Some points, each followed by its number:
array([ 42, -34, -26, -53,   4,  -1,  87,  13, -14,  65,  50,  14, -76, -62,  14, -45,   2,  12,  66, -16,  12, -14, -36, -15,  69,  38,  28,   7,  66]) 0
array([-99, -52, -31, -53,  16, -13, -31,  30,  44,  15,  -6, -72,  43,  43,  29, -68,  -9,  13, -35, -10, -21,  43, -11,  10,  83,  15, -33, -23, -62]) 1
array([  28,  -11,    8,  -10,  -24,   35,  -44,  -34,   37,  -34,   -1,   21,   51,   29,  -26,   63,   13,   12,  -30,   62,    8,  -29,  -41,   26, -127,   -7,  -10,  -18,   72]) 2
array([-34,   2,  18,   3, -30,  32, -18,  -8, -46,  -1, -21, -17, -32,  -8,  -3, -20,  -3, -10, -49, -11, -33,   3,  42,  19,   4, -20,   5, -39, -34]) 3
array([-15,  26, -32,  -5, -20,  37,   3,  55,   7,  -8, -38,  41, -43, -42,  -5,  40, -26, -11,  18,  52,  43,  -7,  29,  40,  50,  23,  41,  -4,  -1]) 4
array([ 19, -79, 104, -16,  20,  32, -82,  13, -38, -21,  31, -19,  44,  73,   6, -69, -10, -51, -44,  68,  35,  56, -17,  31, -47, -13, -31, -56, -28]) 5
array([ 52,  44, -25,   2, -13,  -9,  72,  -2, -12,  -5,   0,  11, -55, -45, -16,  26,  31, -19, -12, -37, -15, -58,  -9, -24,  45,  14,   6,  38,   9]) 6
array([ -8,  29, -53,  27,   7, -27,  -1,   0,   8,  42, -14,  -8, -22,  57,  42, -39, -45,  -1,  12,   9,  57,  29,   1,  23,  39,  -4, -13,  24,  -6]) 7
array([ -44,   59, -109,  -56,   20,  -30,   58,   -1,   97,   93,  -16,   -7,  -28,  -28,  -40,  -83,   49,   69,   24,  -84,    8,   23,   39,  -46,   95,   -7,  -21,   75,  -76]) 8
array([ 10,  -5,  17,  41,  23, -14, -42,  -6,   8, -11, -21,   6,  53,  -1,   2, -56,   0,  13,   7, -48, -38, -35, -11, -17,  -2,  32, -41,  44, -13]) 9
array([-34,  56, -74, -42, -21,  18, -65,  12, 115, 125,  -9,  39, -19,  58,  51, -82,  -8,  23,  35,  -2, -24,  39,  -4, -21,  30, -58, -34,   8,   1]) 10
array([  44,  -27,   28,   57,    3,   -7,  -13,  -32,    1,  -46,  -25,   68,   57,   33,  -46,   53,  -62,  -42,  -11,   82,    2,   -9,   -8,    6, -127,    7,  -38,   -6,   56]) 11
array([ 60, -42,  52,   4,  23,   3,  69,  14, -91, -78,  36,  59,  20, -13,  -5,  88,  22, -47, -37,  60,   8, -67,   9,  58, -16, -45,  43, -17,  54]) 12
array([ 21,   4,   9, -11, -40,  15,  23,   6,  34,  54, -24,  -1, -15, -12, -25,  22, -20,   5,  53, -44,  16, -67,  -3, -90,  -1, -19,  27,  16,  29]) 13
array([ -26,  -12,   52,  -14,   52,   44,  -59,  -49,   52,  -31,  -25,  -38,   71,   48,  -23,  -10,   33,   -2, -105,  -58,  -12,  -62,   24,  -26,  -42,  -13,  -66,   22,  -10]) 14
array([ 21, -22, -15, -43,  12,  -7, -50,   6, -12,  -8, -19, -29, -58,  74,  -4, -14,  18, -23,  -5,  82,  19,  67,  -1,  41, -55,  30, -24, -95,   9]) 15
array([-14,  18, -38,  21,  14, -17, -43,  21, -44, -30,   8,  -2,  14,  57,  33,  29, -33, -11,   8,  47, -30,  34,  30,  34, -31, -12,  10, -10,  10]) 16
array([ -25,   25,  -27,   11,   -3,   33, -127,  -50,   65,  -32,  -78,  -64,   93,   17,  -32,   32,   32,  -34,  -29,  -16,  -77,  -63,   30,  -42,  -90,  -78,    9,   53,  -50]) 17
array([  21,  -11,  -17,   19,  -42,   46,  -75,  -45,   82,  -70,  -67,  -30,   97,   23,  -79,   74,   83,  -16,  -73,  -47,  -50, -119,   16, -106,  -64,  -43,  -10,   37,  -51]) 18
array([-22, -28,   0, -11,  12, -39, -41, -33, -16,  17,  69,   1,  15,  66,  22,  15,  -4,  -3, -53,  54,  23,  67,  13, -31, -43,  26,  -9, -23,  16]) 19
array([-50, -52,  20, -11, -11,  -5, -52,   1, -48, -12,  24, -21,  46,  16, -10, -48,  -6,   8, -35, -45,  -2,  14, -28,  20,   0,  15, -52,  -3, -26]) 20
New points follow, each followed by the numbers of its three nearest points above, looking only along the 5 directions in which the numbered points spread most, nearest first.
array([ 64, -34,  90,  52,  33, -32,  64,  44, -77, -70,  -9, -16,  22,  -8, -16,  78, -27,  -9, -36,  21,  34, -67,  -3,  33, -57,  10,  48,   8,  44]) 12 11 2
array([ 34, -34,  42,  15,  36, -47,  72, -20, -30, -19,  10,   2, -12,   8,  -6, -22, -10,  -9,  27,  60,  41,  -7, -12,   7,   4,  29,  14, -18,  54]) 19 0 4
array([  -9,  -48,   68,   18,  -12,   55,    8,  -15, -100,  -37,    1,   -2,    6,   39,   -6,   53,  -18,   -6,    7,   29,   -6,  -11,   -7,   91, -118,   24,   35,  -70,   18]) 12 11 16
array([  -7,   84, -113,   14,   -5,  -11,  -50,  -16,   98,  -18, -127,  -48,   36,   40,  -41,   40,  109,   27,   83,  -92,  -72,  -19,   49,  -32,   42,  -35,   22,   56,  -23]) 17 13 8
array([  -9,  -33,    8,   46,   19,   20, -115,  -97,    8,  -62,  -47,    1,   87,   19,   -3,  -18,   47,  -22,  -94,    0,  -82,  -45,   -3,  -20,  -57,  -34,   26,   28,  -24]) 14 17 18
array([  8, -46,  79,  13,  15,  44,  36,  -9, -28,  -5,  52,  51, -32, -62,   6,  -8, -35,  -9,  36,   9,   9,  42, -34,  38, -11,  51, -26, -23,  -9]) 19 20 3
array([  8, -11,   8,   6, -46, -49, 101,  15, -47,  48,  59,  11, -42, -62,  41, -49,  -4,  25,  14, -36,  12,  27, -52,  42,  26,  13,  27, -28,  13]) 0 6 7
array([ 18, -24,  10,   6,   2,  39,  24,  28, -87,  27,  50, -12, -14,   8,  47, -23, -41,  19, -18, -12,  14,  72, -60,  62,   6,  71,  11, -44,  35]) 19 15 7
array([ 36,  28,  45,  29, -16, -54, 127,  45,  -8,  13,  43,  46, -41, -56,   2,  15,  -8, -23,  47,  27, 117,   4, -20,  44,  33,  27,  30, -44,  55]) 0 4 6
array([ -8,  40,  26,  42,  23, -57,  63,  -6,   2,  35,  50,  44, -43, -63,  61, -14,  16,  38,  65,  33,  82,  -6, -46, -26,  49,  10,  61, -33,   8]) 0 6 4
array([ 20,  -8,  53, -28,  21,  -7,  73,  15, -19,  40,  56,  43,  26,  39,  19,  10,  14,  19,  26, -35,  94,   6, -10,   7,  -2, -18, -20,  -3,  37]) 0 19 9
array([  21,  -26,  -28,   10,   12,    4, -101,  -47,   12,  -35,  -32,  -21,   84,   26,  -41,   39,    8,  -12,  -58,   34,   -9,  -41,   22,   19,  -40,   31,   19,   -9,  -42]) 14 3 16
array([ -4,  16, -26, -27, -25,  22,   4, -18,  -2,  64, -75,  -8, -49,   1, -22, -27,  38,  42,  38,  13,  17,  -4,  23, -21,  23,  20,  -6,  47, -21]) 7 13 9
